How far apart are the two rows of each pair, measured in a hidden way? 0 means very close, and 20 very far. Two or three weighted sums of its numbers give each row a place; it is the straight-line distance between the places.
[ 1.34  1.6   1.11  0.93 -0.06 -0.72  0.36  0.07 -1.21  0.77 -0.27]
[-1.07 -0.53 -0.28  0.61  0.33  0.28 -0.58  0.43  1.18 -0.21 -1.07] >> 13
[ 1.6   1.6   1.56  0.77 -0.11 -0.54  0.27 -0.08 -1.48  1.06 -0.27]
[ 1.6   1.6   0.26  0.39  0.01 -0.47  0.05  0.52 -1.65  0.59 -0.8 ] >> 8
[ 0.27 -0.53 -0.45 -0.24 -0.11 -0.08 -0.41  0.25  0.51  0.08  0.  ]
[ 1.6   1.34  0.09  0.97 -0.19 -0.23  0.33  0.21 -1.85  1.07  0.  ] >> 16
[ 0.27  1.07 -0.21  0.54  0.08 -0.5   0.39 -0.14 -1.42  0.96 -0.8 ]
[ 0.27 -1.07 -0.66 -1.52 -1.4   1.11  1.14 -0.94 -0.08 -0.87  1.6 ] >> 9
[ 1.07  0.27 -0.51 -0.88 -1.    0.39  0.47 -0.67 -0.71  0.03  1.07]
[ 1.6   0.8  -0.05  0.7  -0.13 -0.67  0.07  0.17 -1.23  0.66 -0.27] >> 5
[ 1.07  1.34  0.85  0.6  -0.15 -0.48  0.47  0.1  -0.49  0.51 -0.27]
[ 1.07  0.8   0.19  0.13 -0.02 -0.87  0.31 -0.04 -1.01  0.59 -0.27] >> 11
[-1.07 -1.34 -1.42 -0.83 -0.75  0.93  2.01 -0.93  0.59 -1.74  1.07]
[ 1.6   1.07  0.7   0.6  -0.22 -0.57  0.49 -0.01 -1.55  1.06  0.27] >> 11
[ 1.34  0.8  -0.24 -0.06 -0.07 -0.32  0.22 -0.44 -1.13  0.76 -0.27]
[ 0.27  0.27  0.57 -0.84  0.16  0.04 -0.38  0.47 -0.1   0.21 -0.8 ] >> 7
[ 0.53  0.    0.05 -0.19  0.07 -0.17 -0.18  0.   -0.08  0.47 -0.53]
[ 0.27  0.53  0.28 -0.06  0.05 -0.11 -0.31  0.25  0.23  0.35 -0.53] >> 6
[ 1.34  0.8   1.17  0.65  0.02 -0.55  0.26 -0.14 -1.57  1.07 -0.53]
[ 1.07  1.34  1.21  1.19  1.06 -1.41 -0.5   0.86 -1.19  0.98 -1.34] >> 4
[-1.07 -1.07 -1.16 -1.15 -0.46  0.69 -0.41  0.26  1.03 -0.37  0.53]
[ 0.53 -0.53 -0.65 -0.43 -0.56  0.45  0.15 -0.26  0.09  0.2   0.8 ] >> 10
[ 1.34  0.27  1.28  0.41  0.01 -0.31 -0.32 -0.01 -0.53  0.8  -0.27]
[ 1.6   1.6   0.14 -0.2  -0.22 -0.73  0.45 -0.07 -1.65  1.14  0.27] >> 13
[-1.6  -1.6  -0.95 -0.04 -0.48  0.85  1.76 -1.16  1.27 -1.87  0.8 ]
[ 0.27 -0.27 -0.96 -1.36 -0.97  1.1   0.07 -0.72  0.56 -0.38  1.34] >> 5
[-1.34 -1.34 -1.04  0.17 -0.43  1.03  1.42 -0.92  1.65 -1.94  0.8 ]
[-1.34 -1.6  -1.01 -0.76 -0.97  0.96  1.42 -0.91  0.98 -1.56  1.34] >> 6
[ 1.34  0.53  0.38  0.13  0.02 -0.89  0.28  0.39 -1.32  0.55 -0.53]
[-0.27  0.27 -0.68 -1.59 -1.22  0.88  0.86 -1.27 -0.02 -0.46  1.6 ] >> 15
[ 1.34  0.8   0.66  0.72  0.04 -0.69  0.21  0.4  -1.33  0.95 -0.8 ]
[ 0.    0.27 -0.36 -0.57 -0.42  0.14  0.35 -0.51 -0.55  0.41  0.27] >> 8
[-0.27 -0.8  -2.26 -1.6  -0.99  1.59 -0.03 -0.24  0.84 -0.45  1.34]
[ 1.6   1.34  0.18  0.2   0.83 -0.89 -1.53  0.79 -0.85  1.19 -1.34] >> 15
[-1.6  -1.6  -0.47 -0.43 -0.38  0.92  1.58 -0.63  1.86 -2.45  0.8 ]
[-1.6  -1.6  -0.47 -0.3  -0.41  0.88  1.94 -1.41  1.43 -2.19  0.8 ] >> 4
[ 1.07  0.53  0.46  0.79 -0.19 -0.08  0.2  -0.22 -0.65  0.66  0.  ]
[-1.34 -0.8   0.96  2.06  2.3  -1.56 -0.95  1.57  0.6  -0.27 -1.6 ] >> 17
[ 1.6   0.8  -0.32 -0.27 -0.11 -0.08 -0.01 -0.4  -1.25  0.65  0.  ]
[ 0.8   1.6   1.72  1.37  2.21 -1.58 -2.92  2.63  0.29  1.61 -1.34] >> 8
[ 0.53 -0.27 -0.56 -0.6  -1.35  0.94  1.53 -1.19 -0.41 -0.56  1.6 ]
[-1.6  -1.6  -0.14  0.27 -0.25  0.59  2.02 -1.42  0.77 -2.39  0.53] >> 7
[ 0.53  0.53  0.25  0.67 -0.03 -0.59  0.2  -0.25 -0.6   0.68 -0.53]
[ 0.8   1.34 -0.13  0.54 -0.02 -0.24 -0.19  0.12 -0.88  0.61 -0.53] >> 7
[-0.8  -1.07 -1.78 -0.98 -0.9   1.61 -0.3  -0.25  1.22 -0.6   1.34]
[-1.6  -1.6  -0.65 -0.6  -0.35  0.79  1.72 -1.21  1.83 -2.26  0.8 ] >> 12
[-0.27 -1.34 -1.38 -0.77 -1.39  0.93  1.18 -1.35 -0.15 -0.77  1.6 ]
[ 0.8   0.27  0.27 -0.43 -0.64  0.45  0.49 -0.47 -0.24  0.01  0.8 ] >> 10
[-1.6  -1.6  -0.84 -0.11 -0.27  0.92  2.06 -1.07  0.94 -2.15  0.53]
[-1.07  0.53  2.04  1.63  1.57 -1.64 -0.78  1.5  -0.75  0.82 -1.34] >> 13
[ 1.6   1.07  0.48 -0.14  0.06 -0.69 -0.79  0.64 -1.16  1.23 -1.07]
[ 1.34  1.07  0.7   0.97 -0.15 -0.63  0.03  0.05 -2.01  0.85  0.  ] >> 9
[-0.27 -0.27 -0.44 -0.3  -0.23  0.37 -0.59 -0.3   0.62 -0.18  0.27]
[ 1.07  0.53  0.69  0.09 -0.14 -0.38  0.29 -0.23 -1.49  0.62 -0.27] >> 6
[-0.27 -0.53 -0.46  0.1   0.3  -0.06 -0.85  0.35  1.12 -0.11 -1.07]
[ 1.6   1.34  0.49  1.03 -0.16 -0.69  0.45 -0.33 -1.42  1.07 -0.27] >> 14
[-1.34 -1.6  -1.04 -0.93 -0.82  0.93  1.14 -1.13  1.27 -1.59  1.34]
[ 1.34  1.07  0.72 -0.38 -0.22 -0.51  0.23  0.04 -1.09  1.    0.  ] >> 5
[ 0.27  0.53  0.38  0.13  0.08  0.   -0.29 -0.21 -0.57  0.35 -0.53]
[-0.8   0.    0.02  0.11  0.23  0.25 -0.58  0.57  0.21 -0.15 -0.8 ] >> 6
[ 1.07  0.27  1.33  1.26  0.61 -1.05 -0.15  0.82 -0.93  0.97 -1.07]
[-1.6  -1.6   0.15 -0.93 -0.35  0.83  1.69 -0.6   1.77 -2.08  0.53] >> 18
[ 1.07  0.   -0.2  -0.22 -0.74  0.49  0.7  -0.89 -1.11  0.23  1.07]
[ 0.8   0.    0.43  0.22  0.05 -0.52  0.2   0.32 -1.02  0.47 -0.53] >> 8
[-1.34  0.    2.55  2.31  2.7  -1.97 -0.98  2.24  0.19  0.15 -1.6 ]
[ 1.34  1.34  0.97  0.19 -0.31 -0.75  0.38 -0.74 -1.96  1.01  0.27] >> 15
[ 0.27  0.27  0.94  0.53  0.62 -1.34 -0.02  0.17 -0.57  1.05 -1.07]
[ 0.   -0.53 -0.92 -0.99 -1.23  1.26  0.09 -0.81  0.84 -0.93  1.34] >> 10
[-1.6  -1.34 -1.56 -0.42 -0.56  1.03  1.34 -0.7   1.43 -2.06  0.8 ]
[ 0.    1.34  0.53 -0.08  0.25 -0.19 -0.32  0.06 -0.52  0.67 -1.07] >> 12
[-1.34 -0.8   1.26  1.49  2.44 -1.69 -1.07  0.79  1.    0.   -1.6 ]
[ 0.8   0.53  2.02  0.47  1.09 -1.31 -0.71  1.73 -0.74  1.21 -1.34] >> 11
[-0.53 -0.27  1.85  1.71  1.71 -1.78 -0.97  1.48 -0.35  1.11 -1.34]
[ 0.27  0.   -0.43 -0.04 -0.3   0.37 -0.1   0.32 -0.39  0.38  0.53] >> 14
[-1.6  -1.6  -0.8  -0.14 -0.35  0.98  1.63 -0.76  0.92 -2.4   0.8 ]
[ 0.53  0.    0.69  0.14 -0.18 -0.13  0.41 -0.18 -1.2   0.65  0.27] >> 8
[ 0.   -0.8  -0.65 -0.17  0.19  0.11 -0.56  0.4   0.46  0.02 -0.8 ]
[ 0.8   1.07  0.46  0.23 -0.22 -0.36  0.51  0.36 -0.67  0.74  0.  ] >> 17
[-1.6  -1.6  -0.24 -0.15 -0.35  0.76  1.43 -0.94  1.35 -2.33  0.8 ]
[ 0.27  1.34  1.06  0.61  0.71 -1.48 -0.17  0.4  -1.32  1.06 -1.07] >> 7
[-1.6  -1.6  -0.95 -0.13 -0.41  1.31  1.43 -1.15  1.81 -2.31  0.8 ]
[-0.53  1.07  0.98  1.    0.72 -1.15 -0.19  0.92 -0.54  0.36 -1.34] >> 9
[ 0.   -0.8  -1.11 -1.05 -1.35  0.96  1.33 -1.63 -0.42 -0.58  1.6 ]
[-0.8   0.    0.28  0.12  0.43 -0.04 -0.33  0.53  0.28  0.08 -1.07] >> 9
[ 1.07  1.34  1.92  0.83  0.88 -1.23 -0.34  0.94 -1.11  1.07 -1.34]
[ 0.    1.34  1.67  1.36  2.47 -1.89 -2.87  2.89  0.78  1.45 -1.6 ] >> 14
[ 0.53  1.34 -0.25  0.21 -0.03 -0.34  0.11  0.08 -1.54  0.73 -0.53]
[-0.8   1.34  1.93  2.52  2.74 -2.2  -2.59  3.05  0.71  1.53 -1.6 ] >> 11
[-1.07 -0.8  -0.17 -0.31  0.03  0.22 -0.72  0.22  1.05 -0.1  -0.27]
[ 1.6   1.6   0.    0.46 -0.2  -0.8   0.28 -0.27 -2.19  0.98  0.  ] >> 14
[-0.27 -1.07 -1.02 -1.65 -1.    1.27  0.   -0.68  1.05 -0.79  1.34]
[-0.27 -0.27 -1.14 -0.69 -0.63  0.87 -0.28 -0.09  0.5  -0.3   0.8 ] >> 3
[-1.6  -1.6  -1.17  0.28 -0.21  0.58  2.07 -1.05  1.13 -2.18  0.53]
[-1.07  1.07  2.88  1.74  2.91 -2.38 -2.22  2.69  0.25  1.29 -1.6 ] >> 12
[ 0.27  1.07  0.73  0.24  0.29 -0.15 -0.36  0.51 -0.22  0.51 -1.07]
[ 0.   -0.53  0.23 -0.4  -1.32  0.76  1.22 -0.87 -0.13 -0.48  1.6 ] >> 8
[-0.8  -1.34 -2.33 -1.   -1.32  1.74  0.11 -0.81  0.98 -0.88  1.6 ]
[ 0.8   1.07  1.04  0.89 -0.02 -0.42  0.14 -0.12 -1.26  0.84 -0.27] >> 12
[ 1.34  0.27 -0.3  -0.09 -0.82  0.16  0.53 -1.2  -0.05  0.05  0.8 ]
[ 0.53  0.8   1.37  1.1   0.81 -1.29 -0.25  0.63 -1.26  0.79 -1.07] >> 8
[-0.53  1.6   1.81  1.93  2.32 -1.71 -3.17  3.13  0.77  1.57 -1.6 ]
[-1.07  0.8   2.77  2.    2.77 -2.26 -1.37  2.08  0.12  0.47 -1.6 ] >> 3
[-1.07  0.    0.62 -0.45 -0.11  0.12 -0.39  0.1   0.24 -0.04  0.  ]
[-1.6  -1.6  -0.88 -0.65 -0.34  1.11  1.62 -0.77  1.53 -2.02  0.53] >> 12
[ 0.53  0.53  1.59  0.88  0.37 -0.95  0.04  0.71 -1.49  0.75 -1.07]
[ 1.07  0.27  0.78  0.4  -0.12 -0.48  0.35  0.26 -1.19  0.39  0.27] >> 9
[-1.34 -1.34 -0.42 -1.24 -1.16  1.3   1.74 -1.48  0.26 -1.36  1.34]
[-1.07  1.07  2.06  2.55  2.91 -2.61 -1.49  2.48  0.1   0.95 -1.6 ] >> 15
[-1.34  0.27  1.27  2.06  2.6  -1.9  -1.05  2.08  0.07  0.17 -1.6 ]
[-0.53  1.07  1.18  1.89  1.45 -1.4  -0.46  1.58 -0.22  0.59 -1.34] >> 12
[ 0.27  1.07  0.41  0.39  0.   -0.44 -0.1   0.13 -0.66  0.66 -0.53]
[-1.07 -0.27  0.2  -0.06  0.2  -0.26 -0.7   0.41  0.69 -0.28 -1.07] >> 11
[-0.53 -0.27  0.66  0.17  0.31 -0.61 -0.57  0.33 -0.27  0.28 -1.07]
[-0.8  -1.34 -1.6  -1.2  -1.44  1.7   0.3  -1.47  1.55 -1.05  1.6 ] >> 9
[-1.6  -1.6  -0.84 -0.37 -0.8   1.29  0.83 -0.75  1.65 -1.85  1.07]
[ 0.27 -0.27  0.21  0.09 -0.26 -0.18  0.29 -0.01 -0.21  0.01  0.27] >> 7
[ 1.6   1.34  0.33 -0.21 -0.11 -0.62  0.34 -0.16 -1.92  1.17 -0.27]
[ 0.8   0.53 -0.59 -0.34 -0.52  0.19  0.45 -0.57 -0.68  0.06  0.8 ] >> 3
[-1.34 -1.34 -1.01 -0.66 -0.92  1.21  1.5  -1.27  1.13 -1.43  1.34]
[ 0.8   0.   -1.03 -0.85 -0.99  0.69  0.76 -0.81 -0.24 -0.44  1.34] >> 9
[-1.07 -0.8  -1.4  -0.82 -0.54  0.96 -0.54 -0.05  1.12 -0.58  0.8 ]
[ 1.07  0.53 -0.1  -0.69 -0.22 -0.22  0.26 -0.15 -0.92  0.71  0.27] >> 7
[ 0.53 -0.53 -1.32 -1.11 -1.16  1.57  0.01 -0.66  1.08 -0.63  1.34]
[-0.53  0.27 -0.46 -0.18 -0.05  0.13 -0.4  -0.04  0.95 -0.07 -0.27] >> 13
[-1.34 -0.8   1.54  1.06  1.59 -0.55 -0.81  1.19  1.39 -0.28 -1.34]
[-0.53  0.   -0.6  -0.27  0.29 -0.04 -0.71  0.63  0.68 -0.03 -0.8 ] >> 4
[ 0.8   0.53 -0.04 -0.34  0.06 -0.07 -0.42  0.34 -0.29  0.26 -0.8 ]
[ 0.53 -0.53 -0.3  -0.98 -1.09  0.89  0.9  -0.4  -0.36 -0.44  1.34] >> 11
[ 1.07  1.34  0.77  0.87  0.82 -1.03 -1.35  1.13 -0.51  1.31 -1.34]
[ 0.    0.8   0.94  1.39  1.48 -1.52 -0.79  1.84 -1.43  0.82 -1.34] >> 14
[-0.8  -1.34 -1.63 -2.16 -1.32  1.83  0.2  -0.72  1.25 -0.98  1.6 ]
[ 0.    0.27 -0.18 -0.4  -0.41  0.26  0.11 -0.31 -0.41  0.22  0.53] >> 5
[-0.27 -0.8  -0.35 -0.96 -0.33  0.33 -0.35 -0.64  0.15 -0.15  0.27]
[ 0.    1.34  1.95  1.96  2.4  -1.99 -2.91  2.88  0.6   1.49 -1.6 ] >> 9
[ 0.27 -0.8  -1.04 -1.14 -0.63  1.04 -0.3  -0.84  1.01 -0.5   1.07]
[-0.53 -0.8  -1.45 -1.92 -1.28  1.69  0.18 -0.73  1.25 -0.74  1.6 ] >> 11
[-1.34 -1.6  -1.03 -1.36 -0.65  1.    0.82 -0.81  1.62 -1.85  1.07]
[ 1.34  0.8   0.84  0.9  -0.09 -0.34  0.37 -0.05 -1.13  0.69  0.  ] >> 12
[ 0.   -0.53  0.35  0.46  0.2  -0.1  -0.48  0.29  0.49  0.08 -0.8 ]
[-1.07 -0.53  0.37 -0.5   0.35  0.37 -0.56  0.19  0.49  0.06 -1.07] >> 10
[ 1.6   1.6   0.15  0.52 -0.27 -0.64  0.39  0.34 -1.5   1.21  0.  ]
[-0.27  1.07  1.09  1.73  2.64 -1.93 -2.76  3.09  0.69  1.18 -1.6 ] >> 17
[-1.34 -1.6  -1.53 -1.21 -0.59  1.47  0.93 -0.87  1.43 -1.94  1.07]
[-1.34 -1.6  -0.9  -0.85 -0.67  1.03  2.01 -0.96  0.62 -1.83  1.07] >> 4
[ 0.8   1.07  0.47  1.08 -0.21 -0.35  0.27 -0.1  -1.03  0.71 -0.27]
[-1.07 -0.27  0.96  0.81  1.1  -0.37 -0.64  0.75  0.97 -0.57 -1.34] >> 8
[-0.27  0.53  0.49  0.62  0.4  -0.87  0.16  0.45 -0.73  0.62 -1.07]
[ 1.07  0.53  0.24 -0.42 -0.21 -0.18  0.29 -0.59 -1.22  0.45 -0.27] >> 7
[-1.6  -1.6  -1.09 -1.25 -0.56  1.25  0.89 -0.93  1.94 -1.98  1.07]
[ 1.6   1.6   0.39 -0.09 -0.18 -0.56 -0.36 -0.09 -1.27  1.62  0.  ] >> 7
[ 0.27  1.6   0.98  0.54  0.61 -1.14 -1.14  1.01 -0.52  1.57 -1.07]
[-0.53 -1.07 -0.73 -0.7  -0.82  1.29 -0.08 -0.99  1.   -0.36  1.07] >> 6
[ 0.53  1.07  0.33  0.06 -0.15 -0.21  0.24 -0.26 -1.06  0.52 -0.27]
[-0.27  1.6   1.81  1.41  2.3  -1.67 -3.05  2.41  0.1   1.55 -1.6 ] >> 14
[-1.07 -1.6  -1.3  -0.59 -1.    1.61  1.07 -1.34  0.96 -1.47  1.34]
[-1.34  0.53  2.3   2.29  2.48 -1.73 -1.16  2.02  0.82  0.02 -1.6 ] >> 3
[ 1.34  0.53  0.2  -0.08 -0.17 -0.16  0.    0.24 -0.89  0.73 -0.27]
[-1.6  -1.34 -1.08 -0.74 -0.68  1.4   0.84 -0.75  1.76 -1.83  1.07] >> 10
[-1.34 -1.6  -0.86 -0.23 -0.4   0.86  1.59 -1.71  1.15 -2.02  0.53]
[ 0.8   0.8  -0.19  0.35  0.1  -0.24 -0.27  0.02 -0.54  0.48 -0.53] >> 5
[ 1.07 -0.53 -0.32 -0.65 -0.82  0.38  0.82 -1.23 -1.18  0.11  1.07]
[ 0.8  -0.53 -0.59  0.36 -0.72  0.44  0.42 -0.82 -0.33  0.02  0.8 ] >> 3
[-0.27  1.34  0.59  1.27  0.71 -0.98 -0.29  0.82 -0.42  0.65 -1.34]
[ 1.34  1.34  0.11  0.06 -0.01 -0.57  0.08  0.02 -1.03  0.72 -0.27] >> 8
[-1.6  -1.34 -1.2  -0.92 -0.45  1.46  1.33 -1.17  1.68 -2.12  0.8 ]
[ 1.6   1.6   0.07 -0.55 -0.23 -0.43 -0.1  -0.48 -1.43  1.26  0.27] >> 10
[ 0.    0.8   1.56  2.04  2.36 -1.84 -2.06  2.13  0.22  1.25 -1.6 ]
[-1.6  -1.34 -0.44  0.16 -0.39  0.84  1.31 -0.85  1.66 -2.32  0.8 ] >> 17
[ 1.34  1.34  0.97  1.    1.03 -0.92 -1.47  0.97 -0.22  1.42 -1.34]
[ 1.6   1.34  0.38 -0.06  0.03 -0.74  0.39  0.07 -1.13  0.85 -0.53] >> 8
[ 0.8  -0.53 -0.97 -0.07 -0.33  0.48 -0.33  0.23  1.01 -0.24  0.53]
[-0.53 -1.34 -1.76 -1.92 -1.41  1.83  0.34 -1.08  1.06 -1.18  1.6 ] >> 9
[ 0.8   0.53 -0.42  0.2  -0.13 -0.45 -0.03 -0.21 -0.68  0.42  0.27]
[ 0.8   0.53 -0.87 -0.41 -0.82  0.06  0.81 -0.94 -1.26  0.34  1.07] >> 5
[ 0.    1.34  1.42  1.24  1.43 -1.27 -0.61  0.91 -0.67  0.62 -1.34]
[-0.27 -1.07 -0.68 -1.22 -0.27  0.39 -0.56 -0.52  1.39 -0.18  0.53] >> 13
[-0.8   0.27  0.41  0.13  0.35 -0.24 -0.51  0.25  0.17  0.13 -1.07]
[-0.27  0.27 -0.13  0.13  0.16 -0.52 -0.13  0.4  -0.85  0.43 -0.8 ] >> 9
[ 1.6   0.   -0.2   0.73 -0.32 -0.16 -0.08  0.27 -1.37  1.15  0.27]
[ 0.8   0.27 -0.81  0.2   0.03 -0.31 -0.44  0.53  0.2   0.31 -0.8 ] >> 13
[ 0.   -0.53 -1.38 -1.49 -1.28  1.25  1.03 -0.49  0.61 -0.95  1.6 ]
[-0.27 -0.8   0.13  0.37  0.33  0.29 -0.7   0.4   1.1   0.03 -0.8 ] >> 17
[ 0.53  0.53  0.77 -0.5   0.16 -0.07 -0.39  0.25 -0.09  0.09 -0.8 ]
[ 0.53 -0.27 -0.55 -0.74 -1.25  0.8   1.3  -1.18 -1.04 -0.28  1.34] >> 10
[ 1.34  0.27  0.06 -0.64 -0.53  0.27  0.51 -0.47 -0.18  0.    0.53]
[ 0.53 -0.53  0.36 -0.39 -0.23  0.09  0.31 -0.64 -0.82  0.19  0.  ] >> 10
[-0.8   0.    0.17 -0.11  0.3  -0.16 -0.58  0.27  0.59 -0.22 -1.07]
[ 0.8   0.53 -0.29 -0.25 -0.02 -0.16 -0.16  0.13 -0.32  0.59 -0.27] >> 12
[-1.6  -1.6  -0.37  0.07 -0.24  0.41  1.86 -1.6   1.55 -2.52  0.53]
[ 0.27 -0.8  -1.67 -1.83 -1.04  1.43  0.26 -0.7   1.24 -0.68  1.34] >> 12
[ 0.    0.8   1.41  1.29  2.6  -1.84 -2.63  2.26  0.26  1.23 -1.6 ]
[-1.07 -1.34 -1.72 -1.11 -0.85  0.78  2.18 -1.64  0.69 -1.78  1.07] >> 19
[-1.34 -1.34 -1.28 -1.08 -0.6   1.28  1.16 -0.97  1.97 -1.94  0.8 ]
[ 1.07  0.27 -0.04 -0.22 -0.33 -0.02  0.5  -0.43 -1.06  0.42  0.27] >> 12
[ 0.27 -0.53 -0.31 -1.74 -1.33  1.48  1.33 -1.36 -0.21 -0.75  1.6 ]
[ 1.34  1.6   0.51  1.08  0.08 -0.5   0.38  0.12 -1.25  0.89 -0.8 ] >> 6
[-0.8  -1.34 -0.91 -1.63 -1.04  1.42  0.04 -0.89  1.16 -0.67  1.34]
[-1.34 -1.34 -1.   -1.11 -0.76  1.36  0.98 -0.93  1.67 -1.83  1.07] >> 9
[ 1.34  1.6   0.48  0.05 -0.17 -0.69  0.52 -0.67 -1.75  1.16  0.  ]
[-1.34  0.    1.23  1.79  2.36 -1.57 -0.99  1.78  1.15 -0.16 -1.6 ] >> 12
[-0.27 -0.27  0.24 -0.13  0.24  0.21 -0.65  0.28  0.65  0.04 -0.8 ]
[-0.27 -1.34 -1.47 -0.97 -1.37  1.25  1.47 -1.39  0.47 -0.92  1.6 ] >> 10
[-0.53  0.53  0.26  0.75  0.13  0.15 -0.41  0.41 -0.23  0.13 -0.8 ]
[-1.07 -0.53 -0.46 -0.66 -0.01  0.67 -0.73 -0.01  1.17 -0.38  0.  ] >> 6
[-1.34  0.27  2.33  3.56  2.73 -2.35 -1.12  2.08  0.08  0.46 -1.6 ]
[ 1.07  0.53  0.25  0.47 -0.09 -0.44  0.21  0.09 -0.76  0.61 -0.53] >> 11
[ 0.8   0.    0.26  0.17 -0.46 -0.07  0.42 -0.4  -0.85  0.15  0.53]
[-0.8   0.8   1.81  2.36  2.47 -2.06 -1.52  2.19  0.33  0.84 -1.6 ] >> 8
[ 0.53  0.    1.34  1.18  1.12 -1.28 -0.32  0.94 -0.57  0.52 -1.34]
[-0.53 -0.53 -1.04 -1.61 -1.27  1.04  0.86 -0.55  0.44 -0.42  1.6 ] >> 16
[ 0.    0.53  0.27  0.51  0.05 -0.37 -0.27 -0.19 -0.71  0.54 -0.53]
[ 0.53 -0.53 -0.9  -0.14 -0.65  0.45  0.32 -0.55 -0.38  0.03  0.8 ] >> 12
[ 0.27 -0.8  -0.14 -1.25 -0.52  0.27  0.16 -0.08  0.11  0.04  0.53]
[ 0.   -0.27  0.04 -0.54  0.15 -0.16 -0.38  0.65  0.86  0.12 -0.8 ] >> 7
[-1.07 -1.34 -1.55 -1.87 -0.95  1.6   1.09 -1.32  1.   -1.45  1.34]
[ 1.34  1.34  0.23  0.4  -0.07 -0.53  0.18 -0.21 -1.26  0.46  0.  ] >> 11
[-0.8  -0.27  0.14 -0.42 -0.03  0.49 -0.64  0.24  0.95 -0.57  0.27]
[ 0.53 -0.27 -1.29 -0.3  -0.92  0.42  0.52 -0.61 -0.45 -0.13  1.07] >> 9
[-1.6  -1.6  -0.21 -0.49 -0.28  0.7   1.78 -1.07  0.74 -2.24  0.53]
[ 1.34  1.6   0.27  0.55  0.04 -0.6   0.3  -0.13 -1.3   0.66 -0.27] >> 6
[ 0.   -0.8   0.72  0.45  0.37 -0.26 -0.68  0.42  0.83 -0.02 -1.07]
[-1.07 -0.8  -0.13 -0.1   0.13  0.34 -0.6   0.51  1.28 -0.38 -0.53] >> 10
[-0.8  -0.8   0.04  0.07  0.21  0.09 -0.44 -0.09  0.63  0.1  -0.8 ]
[ 0.   -0.8  -1.37 -0.56 -0.76  1.02 -0.21 -0.52  0.54 -0.38  1.07] >> 14
[ 0.8  -0.53  1.01  0.61 -0.1  -0.45  0.28  0.08 -0.84  0.52 -0.27]
[ 1.34  0.27  0.14  0.57 -0.2  -0.5   0.32 -0.15 -1.28  0.49  0.  ] >> 4
[ 1.6   1.34 -0.45 -0.34 -0.15 -0.63 -0.28  0.18 -1.55  1.45  0.  ]
[ 1.07  0.8   1.4  -0.13 -0.16 -0.37  0.1  -0.43 -1.44  0.36 -0.27] >> 12
[ 1.6   1.34  0.62 -0.65 -0.32 -0.4  -0.22  0.1  -1.59  1.42  0.27]
[ 1.07  0.27  0.22  0.11 -0.17 -0.46  0.29  0.22 -1.23  0.5   0.  ] >> 5
[ 0.53  1.07 -0.07  0.51 -0.45  0.1   0.27 -0.46 -0.44  0.2   0.53]
[-1.07 -1.07 -1.11  0.06 -0.08  0.31 -0.22 -0.23  0.62 -0.07  0.27] >> 16
[ 1.07  1.07  0.05  0.05 -0.22 -0.92  0.43 -0.07 -1.34  0.88  0.  ]
[-0.8  -0.8  -1.16 -1.66 -1.07  1.21 -0.2  -1.01  1.27 -0.4   1.34] >> 8
[ 1.07  0.8   0.65  0.46 -0.04 -0.35  0.38 -0.19 -1.46  0.69 -0.27]
[ 0.53 -0.53 -1.38 -0.44 -1.44  1.18  1.99 -1.26 -0.33 -0.78  1.6 ] >> 10
[-1.34 -1.6  -0.96  0.13 -0.55  0.72  2.01 -1.51  1.35 -1.99  0.8 ]
[-1.6  -1.6  -0.76  0.18 -0.42  1.1   1.8  -1.24  1.02 -2.26  0.8 ] >> 5
[ 0.8   0.8   0.07 -0.42 -0.06 -0.36 -0.17  0.17 -0.68  0.7  -0.27]
[-0.27 -0.8  -0.89 -0.02 -0.09  0.4  -0.65  0.12  1.35 -0.31  0.27] >> 7
[-1.34 -0.27  0.37  0.13  1.27 -0.77 -0.64  0.81  1.34 -0.45 -1.34]
[ 0.    0.   -0.05 -0.37  0.14 -0.02 -0.5   0.3  -0.23  0.17 -0.8 ] >> 6
[ 0.    0.    0.08  0.37  0.09 -0.19 -0.34  0.68 -0.08  0.25 -0.53]
[ 1.34 -0.27 -0.31 -1.39 -0.38 -0.12  0.26 -0.97 -0.47  0.4   0.27] >> 6
